128 stands for zero in the data rows.
Here are some points, one per row:
[110 144  88 122 106 109 185 108 192 180 119 112 155 153 156 115 116 108 109 173 157  94 161 107 211 107 175 131 132 194 114 160 184 127 142 121 147 147 135  90 179 151 117 143 127  94 145 121]
[156 104  80  61 104 152 126 155 117 127 134 130 177 127  97  80 146 143 181  82 104  89 136 118 118 162 167 114  97  84 155 140 164  86 112 168 146 110 145 164 179 177 172 115 178 132 153 189]
[124  76 149 134  98 114 114 116 143 112  79  50 162  97 118 129 131 129  78  91 122 168  81 134 130 190 141 128 179 107 144 151 112 112 144 199 131 195 102  76 105 144 158 147 151 137 152  66]
[145  99 177  84 111 130 151 153 138 130 128 182 142 166 112 139  80 128 155 124 139 102 112 145 106  96 172 218 156  78 102 169  94 147 196  98 118 120 151  73 153 160 161  97  94 141 100  90]
[162 119 130 138  83 119 128 107 155 182 125 119  89 129 165 116 192 123  60 114 131  93 154 114 113 173 114 133 118 122  64 156  94 106 142 131 106 118 194 176 113 145 110 166 157  97  76 135]
[105  95 104  76 153 154 116 167 176 174 154 143  98 146 142 128  98 113 145 124 122 216 125 120 198 170 138 189 150 143 182 105  97 139 128 111 123 161 106 189 139 107  62 121 118 107 130 181]
[ 80 181 114 132 143 100  98 163 123 132 133 113 153 100 122 107 143  81 137  41 130  86 148 115 168  75 157 114 102 124 114 143  78 120  92 177  98 131 168 140 136 145 167 164  60 132 118 133]
[173 121 122 130 129 141 122 127  93 120 158 131 113 142 111 115 163  83 149 174 153 107 110 154 109  75 178  89 184 101 171 158 168 124 168 127  40 192 121 141 100  92  94 119 130 139  79 157]
[140  96  82 124  95 189 181 156  88 150 131 177 100  54 162 128 113  66  85 173 195 110 136 104 104 104 135  84  86 131 158 132  97 108 137 160 145 118  96 131 142 112 151 146 117 129 114 132]
[138 109 115 111 152 109 105 115  85  69 124 128 146 217 146 113 137  52 136 198 113 165 154  85 120 141 151 159 133 135 127  41 110 167 148 193 119 132 149 123 107 133 144 223 117 101 120 122]
[118 129 110  54  84 124 118 159 138  88 162 121 116 132 112 147 156 154 116 140 176 125  63 101 131 114  59 120 167 106  81  94 199 139 145 107 105  99 181 143 132 100 138 132 127  90 113 156]
[128 117  99 126 123 168 111  85  94 104 116 177 114 121 123 111 117 160 149 141  82 121 209 111 146 176 136  74 134 164 148 151 120 138 133 157 127 114 141  51 126  97 104  68 192  65 101  90]
[ 83 165 117 106  81 128 122 110 114 149 138 138  97 129  97 146 174 121 149 117 145 156 136  53 106 158 143 102 174 146 145 123 101 131 140 113 137 168 154 133 205  30 132 140  86 181 181 103]
[ 87 131 114 167 189 111 134 135 174 127 176 128 132 181 137 137 149 153 149 128 107 179 117 101 103 100 130 157 111  82 127 162 152 156 116 193  77 119  90  91 147 147 198 116 205 176 109 195]
[101 184 108 114 126  75 134 135 133  96 169 120 106 115 128 131 135 149 120 144  75 121  92 155 139 181 104 111  89 120 164 156  70  96 206  75 131 128 138 123 130 130 193 133 140 153 172 153]
[ 94 200 103  93 170 115  71  88  93 159 153 102  86 130  93 186 104 110  98 122  99 140 104 133  78 144 145 192 151  95 114 178 170 107 123 131 122 171 118 143 140 151 109 114 141  88 120 105]
[100 116 111 113 109 126 157  97 153 136 123 143 132 155 133 134 171 138 106 146 122 152 105 190 174 135 112 130 144  98 114 134 121 165 116  98 186 142 100  62 140 138 181 163 158 149  92 159]
[166 143  93 110 182 117 104 211 130 181 163 100 163 144 135 194 141 137 127 136 110  63 158 102  80 126 108 132 127 133 167 126 117 151  88  54 184 156 146  93  87  97 120 164 155 119 100 108]
[166  77 121 106 114 122  98  53 148 112 144 156  79 133 166 168  58 135 130  97 111  78 116 114 115  99 153 143 161 178 107 108 108 157  79 146 116 100 103 134 113 115 152 176 137 165 155 145]
[137 130 139 152 140 145  69 123 165 119 215 193 118 100  85  26 116  95  62 118  94 143 162 149 122 122  85 134 160 115 170 113 138  95 110  92 161 147 131 142 144 152 158 129 112 161 132 126]
[116  71 161 158 135 110 131 148  72 134 161 168 136 146 177 124 177 108 105  77 105  99 117  99 188 109 116 128 149 127 140 164 148 155 135 122  90 114 127  82  71 157  71 127 124 174 201 157]
[132 114  74 171  88 145 146 131  73 144  71 116 126 175  97 125 129 188 132 131 106 180 170 166  93  96 141 166 137 109 150 175 119  87 157 106 142 106 137 180 102 133 104 196 102 161 169 132]
[139  85 101 172 199 142 121 106 134 115 132 104 155 115 142 145 108  84 140 121 180 101  96 190  92 142  94 134 133 177 130 145 121 115 151 102 105 101 127 109 111 157 183  90  74  69 187 176]
[ 92 140 168  84 114 131 138 140  36 116  74 175 120 149 107 150 189 117 110 102 153 135 127 140 141 162 145 139  80 232 114  92 211  76 107 153 179 154 114  97 121 178 131  86  82 130  81 142]
[199 146 138 133 147 117  98 146 130 167 111 139 141 192 128 109  90 129 173 125 118 109  96 145 110 155  98  61 117 149  44 119 104 112 144 137 155 185  69 116 142 100 140 134  78 154 131 140]
[107 111 144  98 112  82 124 129 162 131 153 174  66 123  70 101 108 130 163 163 169 192 115 165 120  97 111 102 102 158 125 201 119 132  74 171 141  36 126 114 137 165  99 146 127  69 120  68]
[108 144 132  84  81 168  97  86  69 120 167 105 157 137 235  97 174 139 193 129 141 124  77 104 119 107 137 167 112 154 129 159  68 138 126  76 155 112  79 166 123 138 129 127 173  94 131  98]
[165 107 128  95 203 146 152  82 122 162  89 103  87 109 149 146 131 131 133 154 129  98 128 146 114 182 130 117 153 116 138 136 121 156  85 131 145  58 176 150 124 143 125 120 111 221  85 120]
[ 74 134 150 176 166 107 158 140  88 152 108 165 147 135 168 104  81 198  94 155 165 129 103  97 136 104 151 121 158 119 153 101 113 109 128 139 154  69 175 113 123  67 171 153 143 123 142 143]
[160 155  99 161 117 107 184 156 113 108 188 130 146 102  96 168 134 137 105 104 188 113 140 108 129 150 151 140 237 107  94  88  77  90 102 169 204 118  82 146 128 152  63  97 150 113 161 143]
[132 116 185 156 120 120 137 184  93 165 133 159 141 103  81 117 147 148  94 137 163 100  60 137 121 136 101 185 101 162 154 113 120 142  84 145 105 161 146 114 154  99 115 169 161 140 149 109]
[162 175 151 153  94 117 151 137 199 133  91 134 145 146 105  82  85  54 143  98 144  91 128 122  86 126 164 182 138 140 140 126 167 131 141 107 150  79  81 145  72  90 117 112 167 177 122  90]
[171  98 169 118 156  37  80 208 145 101 114  84 139 118 159 121 153 184  94 198 108 137 190 116 137 152 164 124 141 171 137 170 101 133 159 127 133 117  60 176 142 144 134 107  92 127 116 141]
[151 190 172 132 149 151  82  92 145 125  60 172 147 115 131  97 153 181  74 109 139 138 106 146 141 108 180 111 133  73 154  97 165 168  87 100 142 116 125 156 132 110 144  95  98  53 129 128]
[177 108 116 150 166 124 160 102 166 177 194  95 175 183  99 105 132 164 122 110 111 127 146 179 101 113 118 156  64 163 129  82  82 120 151 170 105 130 153 128 148  70  95  93 102 133 107 116]
[132 130 116 106 186 139 152 128 124 160 148 138 163  91 131  90 133 132 154 204  86  95 118 112 169 117  61 132 135  92  80 131 168 162 122 192  97 146 121 178 122 131 111  95 112 143 224  54]
[122 121  81 110 133  80  87  85 114 187  65 133 128 124  94 145 141  94 123 125 147 161 149  84 139 109  82 112 103 111 110  68 108  95 158  76 113  85 108 123  74 127 116 103 180 127 134 104]
[147 112 131  98 204 174 138 155 184 120  87 131 107  72 148 114 159 153 183  94 111 159 104 129 103  62 115 121 160 156 119 139 109  86 174 147 170 149 188 110  53 120 134 147 139 117 122 109]
[138 142 137 163 103 184  90 143 112 124 157  49 113 160 136 127 158 114 129 138 155 121 157 171 168 115 129 135 154 196 124 106 139 131 102 108 145  83 140 174 131  96 192  78 145 156 111  59]
[191 150 159 158  96 107 124  78 131  85 106 141 167  90 116 150 118 108 178 197 174 142 130 119 162 135 140 128  71  99 150 132 124 132  81 118 153 210 173 146 122 128 118 138 145 158 133 179]
[151 142 133 135 109 165 182 108 131  97 170 128 135  89  69 165 138 127 109  90 103 155 159 101 131 152 109 102 122 141 126 138 185 193 139 136 117  98  91 109  62 100 140 187  81  88 172 136]
[116  91  43 135 135 123 128 187 132  91  93 106 102 136  99 128 127 119 101  91 168 128 113 126  83 132 169 122  89 112 108 126  81 254 126  95 137 134 137 148 111 102 123  65 131 148 141 111]
[153 105 146 100  96  74 195 101 109 135 113  50  57 131 123  53 114 144 126 122  89 135 151 128 110  74 143 123 136 144 119  92 117 113  67  98 123 150 135  53 123 139 112 102 117  92 185 158]
[ 80 135 151  95  61 186  89 109 130 123  94 123 187 144  82 147  93 124  99 159  95 101 128 139 111  78  99 118 129 159  99 188  91 140 101 173 101 104 128 128  76  83 113  93 138 126 115 215]
[123 196 148 117 116 126 161 173 112 131  97 157 165 138 174 132  70 109 113 108 104 135 149 167 130 148  86  70 162  75 172 122  69 142  91 131  86 123 143 128 112 164 120 125 139 107 113  71]
[160 128 164 138  84 136 135 118 159 140 114 176 104  81 158 211 124 116 100 102  78 121 152 165 133  94 147 148 114 134 145  79 148 115 145 148  69 147 125 170 178  76 159 135 160 105 138 112]
[123 186  65 129 105 158  88 158 144  64 135 103  98  52 170  74  71 155  94 174  61 113  85 158 148 152 159 157  76 107 101  92 161 117 162 135 126 121 146  95 145 130  70 149 110 137  94 129]
[ 49  67 149 140 125  61 122 105  68 151 129 110 133  89 114 103 108 129 186 112 113  75 156 191 127 108  91 112 142 103 168  99 169 177 159 146 163 119  98 157 143 102 122 152 147 105  82 140]
[ 65  86 137 114 123 118 144 147 139 141 182 151 124 134 191 134 114 126 128 139 132 169 134 155 104 190 198 114  84  78  60 128 151  80  93 109 130 159 108 135  78  77 115 139 116 123 136 117]
[130 129 115 100 163 104 114  67 159 119 151 133 195 111 102 174 176 155 124 125 135 142 107 175 148  74 153 108 111  94 103 104 112 123 148 122 124 111 125 105 133 136  99 130  96 188 112  95]
[ 89 116 142 197 113 136  94 175 179  84  94 159  73 172 122 158 156 121 157 196 103  67 124 164 141 128 148  87 115 131 120 110 113  89 128 144 157 144 118 165 146 170  91 118 155 119 169 112]
There is one direction along which these points spread out most. Where along it does each point below lie, from 0 to 99? 50 is the average, and the first point above lies past it. One standard deviation of the points above along it is 16.
[161 123  87 160 112 123 127 140  92  99 104 151 155 107 179 123 121 146 163  99 161 178 182 137 164 109  73 171 147 123  85 156 154 133 109 127 119 161 169 144 113 129 162 107 128 147 106 126] 51
[137 138 180  76 164  96 133 125 135  54 109 101 148 139 144 145 111  77 110 107 160 156 143 140 133 150  92 130 119 126 152 139 148  68 136 126 121 101 164 130 180  74  94 116 133 130 152 145] 54
[122 152 136 204 142 155 132 131 121 163 102 131 163  68  88 118 143  77 177 152  82 168  93 136 137 182 178 102 156 176  70 137 140 142 141  80  90 111 160 141 178 149  95 153 145  98 124 146] 59
[ 81  73 145 121  61 129 124 133 133 134 145 132 200  90 174 167 106 149 130 143 124 181 148  92  40 121 125  78 145 176 156  92 175 131 102  93 127 132 140 150 162 221 110 104 129 135 135 127] 67
[ 68 181 168 128 134 101 174 100 162 111 144 118  91 124 104  97 145 155 146 148 146 108 154 111  95 176 106 152 136 129 125  92  87 155 156 113  98 154 118 143  92 166 151  98 126 137  90 173] 43
[154  97  96 195 107 100 167 101 133 125 102 132 123 166 162 156 156 104 143 101  71 124  49  62 119 122  95 148 117  99 163 146 121 137 111 140 165  84 134 120 123 101 127  88  34  96  78 138] 45
[136 186 152 116 163 176 160 137 112 113 107 103 103 130 144 136 151 106 112 104 116 173 148 135 103  82  73 137 122 119 102 135 135 139 125 122 102 115  56  80 208 127 102 161 132 144 114 160] 50
[ 95 108 178 147 179 168 157  82 141  70 106 125 119 164 101 100 106 135  86  85 154  96 146 102 114 111 101 115  84 105 103 165 142 143 150  99 166 169 132 157 188 166 104 153 135 111 142 109] 53
[137 132 120 133 148 125 155 135  97 110 132 127 105 170 106 134  43 160 110  99 106 133  74  90 191 105 132  59  97 160 136 131 152 107 146  99 123 161 124 187 103 165 153 121 167 149  64 108] 53
[147 118 198 148 117 185  96 162  98 176 161  58  90 123 110 145 112 111 144 130 129 151 141  84 169 144 151 121  91  43 134 111 113 137 173 136 184 112 138  96 110 147 154  88 121 128 150 159] 46
[101  95 105 151 146 171 124 128 164  91 107 100 133 113  68 135 131 166 165 146 129  78 151  73 144 151 105 152 115 113 146 125 137  48  50  75  32 112  79  84 129 127 149 160 111 114  87  79] 52
[157 194 120 159 101 116  68 101 149 167 125 113  76 137 172 160 108 180 162  79 224 119 142 152 149 155 102 120 118 147 189 111 184 141 172 172  99 143 120  95 124 184  84 133 108 140 151 123] 58
